In the rows, zero is written as 128.
Where one turn sends some rows of the set: a few examples, then the rows asked:
j_284: [106 110  90 153 123 105 105 111 164 122 138 145 137 114 149 113 148 150
 138  84 146 133 125 135 144 137 168 124 118 165]
j_518: [121 141 141 131 118 145 153 104 110 153 128 114 104 124 171 148 146 150
 151 111 133 129 121 135 122 134 156 116 174 120]
j_116: [100 116  91 137 138 130 101 112 164 108 122 147 130 126 165 103 133 167
 149  98 114 130  95 121 139 155 179 153 128 137]
j_521: [127 133 132 132 118 151 142 105 101 141 134 114 108 121 172 147 149 153
 165 111 135 133 133 125 109 149 149 124 177 124]
j_802: [128 129 145 120 136 149 145 111 116 134 134 112  97 124 185 134 145 159
 165 113 126 138 128 149 112 136 149 122 160 123]
j_568: [104 117 121 130 134 129 134 101 106 148 139 132 124 125 144 145 174 153
 127 109 148  98 137 134 126 116 124 104 149 118]
j_144: [119 135 106 136 128 153 124  96 106  96 133 132 126 125 161 156 186 153
 154 106 134 108 109 100 115 130 150 114 169 109]
j_656: [119 112 122 133 125 131 134 105 104 139 150 137 128 123 149 136 169 149
 138 105 154 103 146 120 111 125 119 103 158 120]
j_787: [104 116  78 134 137 125 110 108 155 103 124 151 132 122 170 112 144 176
 137  82 130 126  95 116 135 161 179 147 128 147]
j_11: [114 140 116 134 132 156 135  89 116 113 124 134 121 128 165 166 184 158
 135 108 128 101  98 106 124 130 153 119 160 102]
j_345: [120 115 127 131 143 131 131 110 123 129 150 140 123 123 151 133 174 161
 133 108 136 106 146 140 117 110 109 101 138 122]
j_701: [106 122  83 130 128 126 105 111 157 100 132 140 129 123 166 100 141 162
 146 104 119 130  92 117 132 161 187 152 128 135]
j_400: [123 135 116 137 146 164 127  96 128  87 136 134 110 125 166 150 183 164
 150 110 126 112 103 116 120 115 154 123 153 102]
j_772: [133 137 143 123 115 149 152 106 120 148 136 112 110 112 181 144 146 151
 153 105 136 133 135 130 120 144 149 137 169 129]
j_146: [103 114  94 155 130 110  95 114 176 120 137 149 142 121 147 102 143 149
 143  94 126 130 114 133 144 132 160 128 118 150]
j_438: [112 125  85 133 130 122 115 112 157 109 122 152 123 126 169 116 141 170
 154  93 105 123  94 117 132 158 173 162 116 138]
j_947: [112 122 115 123 125 124 133 110 115 133 151 130 131 118 150 128 176 149
 131  99 159 103 141 128 125 106 118 101 150 124]
j_351: [134 111 113 140 121 115 129 120 160 127 131 145 134 111 172 111 123 150
 137  80 112 143 114 127 141 155 182 138 146 162]
j_997: [103 118  87 143 122  99 102 114 161 118 136 147 130 124 144 106 154 146
 154  91 130 122 117 132 139 127 160 130 104 152]
j_71: [116 139 102 124 134 159 124  96 110  95 126 122 125 119 165 160 186 164
 151 106 125 107 103 108 131 130 151 131 161 116]
j_166: [108 116  92 151 121 108  95 111 173 116 147 146 145 117 143 103 153 146
 135 102 133 127 124 128 137 139 161 131 114 149]
j_566: [133 118 117 139 116 106 130 124 167 134 134 147 128 117 163 103 121 140
 149  90 104 136 120 128 137 142 173 146 127 151]
j_951: [121 109 119 138 131 114 116 122 170 134 129 147 139 120 168 101 118 146
 144  91 103 139 115 132 140 153 170 144 135 149]
j_157: [117 135 134 135 133 147 165  98 106 141 126 113  98 124 174 135 139 155
 160 106 134 128 131 137 116 140 162 130 167 121]
j_542: [126 107 113 130 121 107 116 121 157 132 139 139 135 113 167 101 125 145
 138 101 101 142 122 134 135 161 171 144 133 153]
j_650: [108 112 122 133 139 119 151 101 109 138 140 138 132 127 151 135 171 146
 129 102 135 100 148 132 121 120 121  98 143 127]
j_56: [112 149 106 153 136 154 140  88 121  94 126 133 124 128 158 158 185 160
 149 105 122 106 107 108 122 125 153 118 154 113]

j_144 goes to j_656
j_566 goes to j_438
j_772 goes to j_71
Now find these:
j_166 goes to j_542
j_650 goes to j_157
j_146 goes to j_951
j_568 goes to j_518
j_400 goes to j_345
j_284 goes to j_351

